A single turn carries every row of the set below to another of its rows. Some are shown first; where does it send the rows asked next?
Q219: | -2.67 |  2.07 |  1.21 | -1.15 | -0.01 | -0.02 |  0.71 | -2.55 |  0.99 |  2.92 |  0.09 | -0.44 |  2.23 | -0.64 | -0.28 |  1.61 |  1.42 |  1.25 |  0.34 |  1.87 |  1.80 | -1.63 |  0.08 | -0.90 |  1.91 | -0.07 | -1.28 | -0.69 |
Q824: | -2.29 |  2.43 |  1.31 | -0.72 | -0.39 |  0.31 |  0.50 | -3.03 |  1.46 |  2.41 | -0.37 | -0.29 |  2.11 | -1.14 | -0.18 |  0.91 |  1.02 |  0.91 |  0.83 |  1.72 |  2.02 | -1.53 | -0.04 | -1.15 |  1.23 | -0.18 | -1.58 | -0.61 |
Q199: | -2.19 |  1.73 |  2.02 | -1.94 | -0.24 |  0.72 |  0.83 | -2.00 |  1.66 |  2.54 | -1.08 |  0.06 |  3.12 |  0.08 | -0.11 |  0.40 |  0.01 |  1.23 | -0.08 |  0.30 |  1.61 | -0.68 | -0.46 | -1.26 |  0.74 | -0.98 | -1.31 | -0.15 |
Q139: | -0.27 |  0.08 | -2.02 |  1.42 |  2.01 | -1.66 | -1.38 | -1.35 | -0.82 | -1.45 | -2.37 |  1.23 | -1.05 | -1.44 |  0.64 | -1.03 | -0.29 |  0.83 |  0.88 |  0.40 | -1.38 | -0.25 | -0.66 | -0.94 | -0.44 |  0.59 |  1.84 | -0.78 |
Q873: |  0.04 | -0.43 | -2.30 |  0.75 |  1.32 | -0.90 | -0.43 | -1.73 | -1.90 | -1.67 | -0.89 |  0.84 | -1.25 | -2.26 |  0.46 | -0.83 |  1.17 |  0.85 |  0.45 | -0.90 | -0.25 |  1.15 |  0.17 | -1.79 | -1.29 | -1.00 |  0.75 | -1.10 |
Q97: | -0.34 | -0.09 | -1.97 |  1.16 |  2.09 | -1.60 | -1.74 | -1.14 | -1.18 | -1.28 |  0.03 |  1.92 | -0.79 | -1.21 |  0.22 | -2.02 |  0.79 |  1.96 |  0.56 |  0.70 | -0.10 |  0.37 |  0.14 | -1.02 | -1.14 | -0.85 |  1.80 | -1.30 |
Q641: | -0.94 |  0.61 | -2.14 |  0.46 |  1.83 | -0.33 | -0.17 | -1.00 | -1.76 | -0.70 | -2.16 |  1.53 | -2.54 | -1.16 |  2.01 | -2.17 |  0.97 |  1.44 |  0.33 | -0.29 | -0.44 | -0.13 | -0.62 | -1.24 | -1.31 |  0.72 |  1.24 | -1.94 |
Q672: | -2.32 |  1.69 |  0.85 | -1.21 |  0.32 | -0.51 |  1.08 | -1.85 |  1.27 |  2.52 | -0.72 |  0.01 |  2.56 | -0.63 | -0.27 |  1.78 |  1.36 |  0.81 | -0.88 |  0.81 |  2.36 | -0.44 |  0.40 | -0.67 |  2.04 | -1.40 | -1.68 | -0.42 |
Q279: | -0.45 |  0.39 | -1.61 | -1.33 |  1.63 | -0.58 |  3.42 |  0.61 |  0.54 |  0.08 |  1.33 | -2.17 | -0.88 | -0.27 |  0.99 |  0.94 |  1.18 |  2.65 | -1.35 | -1.19 | -2.75 |  0.06 | -0.95 |  0.86 | -0.75 |  1.83 | -0.38 |  0.67 |
Q346: | -2.57 |  1.45 |  1.57 | -2.20 |  0.05 |  0.25 |  0.34 | -1.63 |  0.84 |  2.69 | -0.69 |  0.50 |  3.08 |  0.16 | -0.22 |  0.35 |  0.20 |  1.12 | -0.19 |  0.83 |  1.90 | -0.28 | -0.20 | -1.35 |  1.36 | -1.08 | -1.09 | -0.72 |
Q794: | -1.25 |  0.60 | -2.39 |  0.81 |  3.71 | -0.88 |  0.09 | -0.73 | -1.75 | -0.81 |  0.55 |  2.02 | -1.09 | -1.48 |  0.52 | -3.24 |  0.41 |  1.18 |  0.36 |  0.58 | -0.11 |  0.53 | -0.82 | -0.49 | -0.81 |  0.51 |  0.28 | -1.58 |
Q713: | -1.28 |  0.85 | -1.30 | -0.76 |  2.01 |  0.23 |  3.02 |  0.70 |  0.01 |  0.80 | -0.36 | -1.08 | -2.24 |  0.62 |  2.33 | -0.17 |  0.95 |  3.08 | -1.21 | -0.89 | -2.55 | -1.19 | -1.12 |  0.80 | -0.65 |  2.46 |  0.78 | -0.01 |
Q430: | -0.52 | -0.17 | -2.44 |  0.53 |  1.17 | -0.68 |  0.15 | -1.32 | -1.56 | -1.97 |  0.59 |  1.06 | -1.62 | -2.11 |  0.80 | -1.44 |  0.96 |  0.75 |  0.91 | -0.83 |  0.15 |  1.84 |  0.00 | -1.61 | -1.04 | -0.47 | -0.24 | -1.33 |
Q188: |  0.00 |  0.01 | -1.35 | -1.04 |  1.73 | -0.72 |  2.83 |  0.11 |  0.27 |  0.37 | -0.06 | -2.44 | -0.48 | -0.51 |  0.64 |  1.52 |  1.19 |  2.78 | -1.85 | -1.31 | -3.11 | -0.71 | -0.76 |  0.69 | -0.92 |  1.25 |  0.71 |  0.99 |
Q4: | -0.04 | -0.04 | -2.98 | -0.09 |  1.40 | -1.49 | -0.17 | -1.03 | -1.60 | -1.49 | -0.93 |  0.90 | -1.26 | -2.37 |  0.56 | -1.67 |  0.96 |  0.52 |  0.39 | -0.03 | -0.25 |  1.23 | -0.43 | -1.35 | -1.37 | -0.15 | -0.01 | -1.85 |
Q716: | -2.69 |  2.12 |  1.23 | -1.00 | -0.02 |  0.13 |  0.77 | -2.56 |  0.90 |  2.92 |  0.21 | -0.49 |  2.23 | -0.58 | -0.21 |  1.60 |  1.38 |  1.29 |  0.32 |  1.91 |  1.84 | -1.57 |  0.16 | -0.92 |  1.97 | -0.09 | -1.33 | -0.68 |
Q690: | -1.75 |  0.44 | -0.82 |  0.76 |  1.97 | -0.23 |  2.46 |  0.36 |  0.82 | -0.69 |  2.26 | -0.79 | -1.41 |  0.76 |  1.86 |  1.12 | -0.13 |  2.75 |  0.30 | -0.81 | -2.78 |  0.01 | -0.60 |  1.13 |  0.74 |  2.30 |  0.38 |  1.17 |
Q532: | -1.02 |  0.59 | -0.82 | -0.22 |  1.98 |  0.49 |  2.52 | -0.02 | -0.29 |  0.79 | -1.00 | -1.16 | -2.06 |  0.58 |  2.32 |  0.56 |  1.09 |  3.45 | -1.44 | -1.51 | -2.64 | -1.67 | -0.61 |  0.34 | -0.61 |  1.78 |  1.70 |  0.45 |
Q684: | -1.13 | -0.07 | -1.25 |  2.53 |  1.59 | -0.31 | -0.69 | -1.89 | -0.90 | -2.33 |  0.17 |  1.68 | -1.75 | -0.87 |  1.49 | -0.55 | -0.21 |  1.13 |  1.80 | -0.85 | -0.83 |  0.69 |  0.22 | -1.26 | -0.06 |  0.00 |  1.28 | -0.03 |
Q819: | -0.89 |  0.53 | -1.68 | -0.40 |  2.44 | -1.59 |  1.84 |  0.80 |  0.76 |  0.21 | -0.25 | -1.13 | -0.69 |  0.33 |  0.97 |  0.63 | -0.27 |  2.22 | -0.78 |  0.40 | -3.52 | -0.93 | -1.39 |  1.48 |  0.20 |  2.82 |  0.89 |  0.64 |
Q311: | -2.27 |  2.42 |  1.31 | -0.68 | -0.32 |  0.39 |  0.56 | -3.05 |  1.41 |  2.39 | -0.40 | -0.32 |  2.00 | -1.11 | -0.36 |  0.92 |  1.13 |  1.00 |  0.90 |  1.71 |  1.98 | -1.60 |  0.00 | -1.16 |  1.29 | -0.20 | -1.55 | -0.75 |
Q810: | -0.52 |  0.97 | -0.95 | -0.17 |  3.74 | -0.30 |  2.77 |  0.00 |  0.63 |  0.79 |  0.01 | -1.23 | -0.38 | -0.33 |  0.43 | -1.02 |  0.36 |  2.96 | -1.70 | -0.48 | -3.06 | -1.75 | -1.39 |  1.34 | -1.09 |  1.99 |  0.77 |  0.97 |
Q99: | -1.26 |  1.07 | -0.51 |  0.56 |  3.40 |  0.68 |  3.40 | -0.15 |  0.67 |  0.13 |  2.11 | -0.83 | -0.89 |  0.03 |  1.03 | -0.87 |  0.35 |  3.12 | -0.88 | -1.25 | -2.42 | -0.80 | -1.03 |  1.29 | -0.71 |  1.86 |  0.00 |  1.27 |
Q646: | -2.63 |  1.27 |  1.81 | -2.01 | -0.01 |  0.42 |  0.33 | -1.71 |  0.73 |  2.65 | -0.57 |  0.54 |  3.02 |  0.32 | -0.11 |  0.48 |  0.34 |  1.18 | -0.12 |  0.53 |  1.95 | -0.18 | -0.04 | -1.49 |  1.39 | -1.32 | -1.06 | -0.60 |
Q648: | -2.28 |  1.86 |  1.94 | -2.09 | -0.17 |  0.65 |  0.92 | -1.70 |  1.83 |  2.67 | -0.82 |  0.21 |  3.07 | -0.03 | -0.16 |  0.18 |  0.01 |  1.12 | -0.01 |  0.40 |  1.65 | -0.46 | -0.54 | -1.16 |  0.86 | -0.79 | -1.61 | -0.28 |
Q616: | -2.46 |  1.79 |  0.84 | -1.15 |  0.28 | -0.42 |  1.09 | -1.86 |  1.24 |  2.43 | -0.46 |  0.13 |  2.48 | -0.60 | -0.20 |  1.77 |  1.29 |  0.77 | -0.72 |  0.74 |  2.36 | -0.38 |  0.56 | -0.63 |  2.08 | -1.37 | -1.96 | -0.46 |
Q65: | -2.79 |  1.47 |  1.67 | -2.14 |  0.08 |  0.40 |  0.52 | -1.54 |  0.83 |  2.66 | -0.31 |  0.62 |  3.04 |  0.24 | -0.07 |  0.34 |  0.29 |  1.02 |  0.00 |  0.74 |  2.05 | -0.13 | -0.14 | -1.37 |  1.42 | -1.09 | -1.27 | -0.73 |
Q240: | -0.58 |  0.30 | -2.35 |  0.90 |  2.14 | -1.69 | -1.35 | -0.75 | -0.83 | -1.32 |  0.78 |  2.06 | -1.08 | -1.17 |  0.33 | -2.44 |  0.61 |  1.74 |  0.81 |  1.11 |  0.07 |  0.76 | -0.18 | -0.75 | -1.01 | -0.30 |  0.92 | -1.62 |
Q686: | -0.23 |  0.56 | -0.21 |  0.41 |  1.96 | -0.24 |  2.01 | -0.24 |  1.71 |  0.03 |  1.52 | -1.50 | -0.43 |  0.51 |  0.64 |  0.56 |  0.61 |  4.14 | -1.08 | -0.90 | -2.86 | -1.43 | -0.44 |  1.14 | -1.25 |  0.95 |  1.49 |  1.71 |
Q877: | -1.17 |  0.30 | -1.66 |  1.25 |  1.60 |  0.42 | -0.15 | -1.41 | -1.93 | -1.08 | -1.35 |  1.56 | -2.71 | -0.95 |  2.26 | -1.66 |  1.03 |  1.79 |  0.70 | -1.08 | -0.16 |  0.04 |  0.05 | -1.63 | -1.01 |  0.02 |  1.46 | -1.54 |
Q50: | -0.78 |  0.10 | -1.82 |  1.41 |  3.73 | -0.96 | -0.78 | -1.51 | -2.18 | -0.70 | -1.01 |  1.74 | -0.76 | -1.68 |  0.18 | -2.27 |  0.63 |  1.57 | -0.23 |  0.00 | -0.51 | -0.46 | -0.23 | -1.03 | -0.89 | -0.38 |  1.81 | -0.90 |
Q691: | -2.05 |  2.26 |  1.07 | -0.94 | -0.03 |  0.12 |  1.32 | -2.26 |  2.15 |  2.06 | -0.95 | -0.02 |  2.39 | -1.12 | -0.29 |  1.12 |  0.91 |  0.54 | -0.33 |  0.46 |  2.41 | -0.54 |  0.13 | -0.63 |  1.38 | -1.21 | -2.37 | -0.28 |
Q914: | -0.06 |  0.86 | -0.76 | -0.26 |  2.15 | -0.76 |  2.11 |  0.24 |  1.94 |  0.42 |  0.97 | -1.58 | -0.30 |  0.28 |  0.43 | -0.01 |  0.46 |  3.73 | -1.21 | -0.22 | -3.02 | -1.50 | -0.93 |  1.49 | -1.28 |  1.51 |  1.16 |  1.37 |
Q213: | -0.52 |  0.89 | -0.52 |  0.02 |  1.89 | -0.26 |  2.39 |  0.25 |  2.02 |  0.08 |  2.15 | -1.39 | -0.64 |  0.59 |  0.77 | -0.01 |  0.53 |  3.88 | -0.76 | -0.55 | -2.67 | -0.86 | -0.78 |  1.44 | -1.07 |  1.51 |  0.68 |  1.30 |
Q334: | -1.88 |  2.15 |  1.16 | -0.71 | -0.08 |  0.11 |  1.22 | -2.45 |  2.11 |  2.10 | -1.03 | -0.05 |  2.48 | -1.11 | -0.33 |  1.19 |  0.97 |  0.60 | -0.47 |  0.35 |  2.33 | -0.62 |  0.27 | -0.73 |  1.38 | -1.36 | -2.15 | -0.18 |
Q782: | -1.53 |  0.57 | -0.76 | -0.02 |  1.87 |  0.93 |  3.10 |  0.22 | -0.14 |  0.44 |  0.45 | -0.87 | -2.45 |  0.85 |  2.71 |  0.46 |  1.09 |  3.47 | -0.93 | -1.73 | -2.32 | -0.93 | -0.55 |  0.45 | -0.56 |  1.88 |  0.94 |  0.34 |
Q276: | -0.77 | -0.17 | -0.50 |  1.01 |  2.16 | -0.64 |  1.27 | -0.44 |  0.27 | -0.20 | -0.23 | -1.23 | -0.79 |  0.60 |  1.23 |  2.04 |  0.09 |  2.90 | -0.67 | -1.15 | -3.47 | -1.33 | -0.21 |  0.54 |  0.32 |  1.26 |  2.29 |  1.76 |
Q344: | -0.41 | -0.05 | -0.96 | -0.43 |  1.54 | -0.03 |  3.16 | -0.09 |  0.11 | -0.06 |  1.31 | -2.21 | -0.90 | -0.10 |  1.03 |  1.74 |  1.24 |  2.99 | -1.31 | -2.09 | -2.76 | -0.20 | -0.27 |  0.36 | -0.75 |  0.97 |  0.40 |  1.39 |
Q970: | -2.41 |  1.79 |  0.74 | -1.20 |  0.40 | -0.52 |  1.12 | -1.71 |  1.25 |  2.59 | -0.53 |  0.10 |  2.51 | -0.73 | -0.33 |  1.58 |  1.21 |  0.73 | -0.74 |  0.88 |  2.34 | -0.39 |  0.33 | -0.51 |  1.98 | -1.26 | -2.01 | -0.52 |
Q640: | -1.87 |  2.21 |  1.11 | -1.02 | -0.03 | -0.09 |  1.19 | -2.26 |  2.04 |  2.20 | -1.19 | -0.02 |  2.48 | -1.13 | -0.45 |  1.10 |  0.95 |  0.53 | -0.41 |  0.53 |  2.33 | -0.65 |  0.12 | -0.66 |  1.39 | -1.24 | -2.22 | -0.24 |
Q372: | -0.76 | -0.06 | -1.82 |  1.51 |  1.91 | -1.14 | -1.37 | -1.23 | -1.12 | -1.55 |  1.16 |  2.06 | -1.17 | -0.98 |  0.52 | -2.03 |  0.79 |  1.96 |  1.05 |  0.43 |  0.26 |  0.96 |  0.38 | -1.10 | -0.93 | -0.89 |  1.23 | -1.11 |
Q427: | -1.17 |  0.72 | -2.33 |  1.07 |  1.89 | -1.34 | -0.28 | -0.49 | -0.17 | -1.97 |  0.17 |  1.72 | -1.64 | -1.17 |  1.23 | -1.93 | -0.46 |  0.46 |  1.79 |  0.76 | -0.89 |  1.13 | -0.94 | -0.37 | -0.23 |  1.50 | -0.04 | -1.29 |
Q232: | -0.67 |  0.58 | -0.05 |  1.05 |  3.52 |  0.61 |  2.56 | -0.99 |  0.23 |  0.34 |  0.75 | -1.21 | -0.56 |  0.01 |  0.66 |  0.08 |  0.55 |  3.47 | -1.45 | -1.92 | -2.87 | -1.83 | -0.52 |  0.73 | -0.90 |  0.80 |  1.52 |  1.86 |
Q477: | -2.64 |  2.11 |  1.20 | -1.13 |  0.03 | -0.05 |  0.85 | -2.55 |  1.03 |  2.84 |  0.20 | -0.48 |  2.20 | -0.57 | -0.30 |  1.52 |  1.36 |  1.23 |  0.32 |  1.94 |  1.82 | -1.58 |  0.12 | -0.88 |  1.93 | -0.10 | -1.37 | -0.62 |
Q46: | -2.28 |  2.46 |  1.32 | -0.73 | -0.30 |  0.35 |  0.64 | -3.10 |  1.49 |  2.45 | -0.36 | -0.39 |  2.00 | -1.16 | -0.33 |  0.90 |  1.02 |  0.92 |  0.88 |  1.68 |  1.99 | -1.62 | -0.07 | -1.12 |  1.22 | -0.16 | -1.52 | -0.62 |
Q335: | -1.44 |  0.15 | -1.40 |  2.04 |  3.37 |  0.03 | -0.03 | -1.61 | -2.19 | -1.23 |  1.30 |  1.97 | -1.32 | -1.24 |  0.76 | -2.19 |  0.63 |  1.66 |  0.65 | -0.71 |  0.06 |  0.57 |  0.22 | -1.17 | -0.53 | -0.61 |  1.11 | -0.65 |
Q799: | -1.39 |  0.60 | -2.10 |  0.67 |  1.65 |  0.20 |  0.44 | -0.77 | -1.58 | -1.02 | -0.74 |  1.83 | -2.94 | -0.93 |  2.42 | -2.36 |  0.90 |  1.43 |  0.86 | -0.45 |  0.04 |  0.49 | -0.46 | -1.19 | -0.99 |  0.80 |  0.38 | -1.90 |
Q928: | -2.38 |  1.74 |  2.09 | -1.91 | -0.36 |  0.90 |  0.96 | -1.90 |  1.79 |  2.50 | -0.66 |  0.12 |  2.94 |  0.11 | -0.04 |  0.44 |  0.10 |  1.22 |  0.14 |  0.23 |  1.74 | -0.46 | -0.33 | -1.20 |  0.94 | -0.96 | -1.46 | -0.16 |

Q344 turns into Q430
Q914 turns into Q97
Now find these:
Q648 turns into Q346
Q335 turns into Q99
Q877 turns into Q782
Q139 turns into Q276

